Here are some points, one per row:
[ 0.90 -0.11  0.40  0.62  3.16  0.17  0.47  0.81  1.44  0.35  0.78  0.40  0.83  0.60  0.45  0.39  0.14  0.76  1.10
  1.92  0.57  0.23  3.11  0.37]
[ 0.20  0.87  0.83 -0.08  1.02  2.11  2.03  1.18  0.57  2.47  0.00  0.88  0.84  0.76  0.99  1.29  0.38  0.55  0.68
 -0.08  0.55  0.61  1.48  1.39]
[ 0.25  0.41  0.57  0.58  0.68  1.07  0.70  2.04  0.24  0.08 -0.04  0.71  0.80  0.49  0.38  1.63 -0.12  1.08 -0.29
  0.27  0.44  0.15  1.87 -0.18]
[ 0.16  0.13  0.23  0.10 -0.04  0.33  0.02  0.05  1.76  0.11  0.16  0.66  1.03  0.54  0.31  0.70  1.98  0.35  0.38
  0.31  1.10  0.50  0.59  0.52]
[0.57 0.27 0.47 0.50 0.18 4.19 0.48 0.68 1.50 1.84 0.79 0.55 1.09 0.56 0.63 1.45 0.99 0.51 0.88 0.63 1.47 0.88 1.19
 0.33]
[0.15 2.14 1.09 0.94 0.18 0.55 0.10 2.75 0.85 0.63 2.02 1.48 1.27 0.87 0.64 1.37 0.10 0.35 1.28 1.50 0.37 0.27 0.27
 0.50]
[ 0.91  0.26  0.68  3.01  0.89  0.56  1.15  0.65  0.50  0.71 -0.04  0.39  1.54  0.37  0.28  2.05  1.66  0.28  0.55
  1.24  0.35  1.61  0.11 -0.14]
[ 0.27  0.14  0.35  0.39  0.01  0.05  0.40  0.07  3.47  0.28  0.12  0.49  0.00  0.07  0.26  0.07 -0.40  0.18  0.17
  0.17  0.15  0.85  0.30  0.31]
[ 0.45  0.88  0.57  1.32  0.86  1.39  0.50  0.47  0.69  1.17  3.49  1.64  0.37  0.55  0.62  0.06  0.76 -0.02  0.57
  1.49  0.57  1.36  1.77 -0.05]
[ 0.33  0.80  0.40  0.23  2.25  0.22  1.18  0.00  0.42 -0.04  2.23  0.54  0.64  0.26  0.60  0.66  0.22  0.80  1.13
  0.06  1.18  0.20 -0.12  0.50]
[ 0.56  0.90  0.32  0.53 -0.32  0.00  0.40  1.17  0.31  0.26  1.14  0.37  1.31  0.35  0.25  1.75 -0.28  0.47  1.11
  0.23  1.75  0.00  2.27  1.08]
[ 0.61  0.66  0.43  0.31  0.12  0.70  1.11  0.25 -0.02  0.35  0.33  0.47  0.20  1.45  0.48  0.51  0.20  0.19  1.17
  0.99  1.90  0.99  0.63  0.03]
[ 1.04  0.61  0.90  1.09  0.87  0.00  1.82  1.33  0.78  0.58  0.76  0.47  0.67  0.45  1.01  1.62  1.32  0.53 -0.64
  1.00  1.01  1.61  0.67  1.43]
[ 3.54  0.94  0.23  0.37  0.96  1.18  0.59  0.40  0.47  0.28  0.08  0.76  0.72  1.23  0.97  1.05  0.64  0.07  0.71
 -0.11  0.51  0.48  0.41  0.34]
[ 1.84  0.29  1.00  0.62  0.70  1.85  0.64  0.34  0.23  0.47  0.24  0.64  0.74  2.21  0.44  0.69  0.36  0.19  0.21
  0.30 -0.08  1.04  0.53  0.87]
[ 0.26  0.48  0.87  1.91  0.08  0.33  1.88  0.33  0.27  1.62  0.74  0.39  0.96  0.43  0.55  0.29 -0.05  1.09  1.77
  1.02  0.00  2.59  0.39  0.31]
[-0.09  0.69  1.00  1.57  0.12  0.55  0.85  0.33  0.18  0.56  0.43  0.08  0.07  2.67  0.51  0.21  1.06  0.88 -0.09
  1.76 -0.04  0.04  0.60  0.83]
[ 0.40  1.41  1.32  2.99  1.49  0.69  0.70  0.48  0.57  0.77  1.04  1.70  0.08  0.27  0.41  0.11  0.53  0.54  0.55
 -0.20  0.82  0.41  0.25  2.41]
[0.92 0.35 0.29 0.25 0.06 0.00 1.03 0.22 0.37 2.02 1.26 0.26 0.50 1.06 0.36 0.25 1.17 0.25 0.46 0.77 0.99 0.14 0.43
 0.88]
[ 0.50  0.58 -0.11  0.33  1.46  0.51  0.13  0.57  0.68  2.92  0.22  0.43  0.77  0.39  0.80  0.38  0.44  0.94  0.39
  1.55  1.96  0.35  0.28  0.68]
[ 0.35  0.78  0.72 -0.09  0.82  0.64  0.86  0.64  1.10  0.76  1.50  0.60  0.32  0.95  0.91  0.69  1.61  1.52  1.00
  0.06  1.45  3.12  0.76  0.54]
[1.30 1.26 0.62 0.07 0.22 0.67 0.23 0.95 0.52 0.42 0.39 0.70 0.75 0.50 0.83 1.27 0.50 1.58 1.05 2.11 0.06 0.79 0.30
 0.77]
[ 1.49  0.78  0.26  0.58  0.57  0.41  0.33  0.98  0.61  0.98  0.95  0.59 -0.29  0.45  0.81  3.40  1.18  0.38  1.05
  0.43  0.85  0.79  0.35  0.45]
[0.50 1.15 0.37 0.56 0.86 0.94 0.42 0.48 0.79 2.20 0.19 0.23 0.54 0.66 0.40 0.55 1.28 1.25 0.83 0.25 0.60 0.32 0.65
 0.69]
[2.16 0.43 0.56 0.35 0.97 0.18 1.00 0.44 0.36 0.08 0.86 0.35 0.59 1.04 1.57 0.48 1.33 0.85 0.10 0.36 0.78 0.16 0.67
 0.53]
[ 0.37  0.18 -0.14  0.09  0.27  0.61  0.73  2.34  0.21  0.25  0.31  0.95  0.54  0.05  0.30  0.50  2.05  0.42  0.97
  0.10  0.03  0.30  0.82  0.24]
[ 0.38  0.49  0.62  0.44  0.35  0.09  0.35  3.62  0.21  0.50 -0.01  0.16  0.21  0.13  0.27 -0.62 -0.02  0.21  0.30
  0.06  0.41  0.72  0.22  0.57]
[ 0.61  0.97  0.04 -0.08  1.25  0.59  0.81  0.18  0.44  0.48  0.14  0.38  0.22  1.82  0.28  0.33  0.09 -0.20  0.60
  1.43  1.03  1.28  0.34  0.86]
[ 0.33  0.49  0.30  1.49  0.50  0.09 -0.33  0.47  0.61  0.78  0.55  0.38  0.62  3.70  0.55  0.37  0.77  0.51  0.49
 -0.29  1.48  0.70  0.36  0.09]
[ 0.43  0.69  1.02  0.49  2.25  1.01  0.03  0.63  0.92  0.78  1.46  0.13 -0.13  0.30  0.94  0.76  0.89  0.64  0.35
  0.64  0.49  1.14  3.27  0.91]
[0.49 1.72 0.88 0.38 0.58 0.38 0.73 0.67 0.63 0.40 0.85 0.64 1.59 0.40 0.32 0.47 1.32 0.64 0.45 0.22 0.52 1.37 2.81
 0.80]
[ 0.49  0.41  0.88  0.84  0.44  2.72  0.35  0.66  1.19 -0.02  0.65  0.44  0.71  0.50  0.55  0.11  0.86  0.64  0.25
  0.94  4.17  0.81  0.24  0.49]
[0.42 0.64 0.41 0.43 0.86 0.76 1.96 0.66 0.61 0.17 0.34 1.05 0.40 1.33 0.89 0.54 2.25 0.87 1.35 1.27 2.53 0.11 0.43
 0.38]
[ 0.31  1.23  1.56  0.45  0.64  0.85  0.56 -0.02  2.21  0.44  0.18  0.15  0.60  0.17  0.33 -0.04  0.83  0.75  0.73
  0.52  0.02 -0.38  0.83  0.14]
[0.78 1.23 0.85 1.84 0.02 0.15 0.96 0.40 0.31 1.27 0.50 1.57 1.27 0.19 0.47 1.11 1.11 0.14 0.65 0.45 0.58 0.48 1.30
 0.77]
[0.41 0.90 0.82 0.83 0.15 1.16 0.25 0.19 0.44 0.30 0.21 0.13 0.83 0.17 0.47 2.01 0.59 0.99 1.09 1.09 0.47 0.49 0.62
 0.93]
[0.04 0.49 0.40 0.70 1.27 0.77 0.00 0.08 0.14 0.14 0.55 0.20 0.84 0.15 4.45 0.40 0.34 0.13 0.23 0.31 0.11 0.46 0.20
 0.59]
[ 0.10 -0.26  0.58  0.22  0.58  0.77 -0.03  1.90  0.23  0.09  0.67  0.39  0.78  0.40  0.13  1.79  0.27  0.37  0.90
  0.14  0.04  0.31 -0.09  0.61]
[ 1.13 -0.28  1.03  1.79  0.32  1.02  0.42  0.63  0.59  0.50  1.46  0.35  0.19  1.15  0.97  0.10  0.94  0.88  1.21
  0.61  0.42  0.44  0.58  1.76]
[ 2.67  0.55  0.97  0.70  1.16  1.19  0.45  0.60  0.42  2.29  1.80  0.71  0.58  0.17  0.34 -0.03  0.48  0.96  0.39
  1.66  0.35  0.35  0.09  0.85]
[0.50 0.60 0.04 2.64 0.38 1.01 0.44 0.26 0.52 0.42 0.19 4.01 0.46 0.52 0.59 0.28 0.16 1.22 0.90 0.99 0.52 0.93 1.25
 1.44]
[ 0.40 -0.08  3.40  0.12  1.46 -0.13 -0.01  0.26  0.30  0.83  1.23  3.45  0.56  0.52  0.76  0.78  0.40  0.54  0.74
  0.55  0.77  0.66  0.24  0.60]
[2.10 0.33 0.50 0.53 0.11 0.17 1.08 0.96 0.69 0.54 0.78 0.85 0.36 0.54 4.34 0.72 0.12 0.82 0.70 0.50 0.52 0.43 0.65
 0.27]
[ 0.35  0.64  0.62  0.68  0.85  1.14  1.02  0.35  0.34  0.24  2.31  1.52  0.82  0.31  0.22  0.71  0.35  1.36 -0.45
  0.95  0.16  0.02 -0.15  0.78]
There is one direction along which these points spread out most. Take the direction at right angles to it along which they spread out most. Go by this last direction. Where along it does each point below lie, from 0 to 99? The average is 50, and the first point in the table lies past the average. One standard deviation of the points above along it is 16.
[0.04 0.49 0.40 0.70 1.27 0.77 0.00 0.08 0.14 0.14 0.55 0.20 0.84 0.15 4.45 0.40 0.34 0.13 0.23 0.31 0.11 0.46 0.20
 0.59] 5
[ 0.37  0.18 -0.14  0.09  0.27  0.61  0.73  2.34  0.21  0.25  0.31  0.95  0.54  0.05  0.30  0.50  2.05  0.42  0.97
  0.10  0.03  0.30  0.82  0.24] 44
[ 0.35  0.64  0.62  0.68  0.85  1.14  1.02  0.35  0.34  0.24  2.31  1.52  0.82  0.31  0.22  0.71  0.35  1.36 -0.45
  0.95  0.16  0.02 -0.15  0.78] 47
[ 0.61  0.97  0.04 -0.08  1.25  0.59  0.81  0.18  0.44  0.48  0.14  0.38  0.22  1.82  0.28  0.33  0.09 -0.20  0.60
  1.43  1.03  1.28  0.34  0.86] 55
[ 1.04  0.61  0.90  1.09  0.87  0.00  1.82  1.33  0.78  0.58  0.76  0.47  0.67  0.45  1.01  1.62  1.32  0.53 -0.64
  1.00  1.01  1.61  0.67  1.43] 44
[2.10 0.33 0.50 0.53 0.11 0.17 1.08 0.96 0.69 0.54 0.78 0.85 0.36 0.54 4.34 0.72 0.12 0.82 0.70 0.50 0.52 0.43 0.65
 0.27] 0
[ 0.33  0.80  0.40  0.23  2.25  0.22  1.18  0.00  0.42 -0.04  2.23  0.54  0.64  0.26  0.60  0.66  0.22  0.80  1.13
  0.06  1.18  0.20 -0.12  0.50] 44
[ 0.35  0.78  0.72 -0.09  0.82  0.64  0.86  0.64  1.10  0.76  1.50  0.60  0.32  0.95  0.91  0.69  1.61  1.52  1.00
  0.06  1.45  3.12  0.76  0.54] 64
[ 0.91  0.26  0.68  3.01  0.89  0.56  1.15  0.65  0.50  0.71 -0.04  0.39  1.54  0.37  0.28  2.05  1.66  0.28  0.55
  1.24  0.35  1.61  0.11 -0.14] 52
[ 0.31  1.23  1.56  0.45  0.64  0.85  0.56 -0.02  2.21  0.44  0.18  0.15  0.60  0.17  0.33 -0.04  0.83  0.75  0.73
  0.52  0.02 -0.38  0.83  0.14] 53
[0.15 2.14 1.09 0.94 0.18 0.55 0.10 2.75 0.85 0.63 2.02 1.48 1.27 0.87 0.64 1.37 0.10 0.35 1.28 1.50 0.37 0.27 0.27
 0.50] 44
[ 0.50  0.58 -0.11  0.33  1.46  0.51  0.13  0.57  0.68  2.92  0.22  0.43  0.77  0.39  0.80  0.38  0.44  0.94  0.39
  1.55  1.96  0.35  0.28  0.68] 64
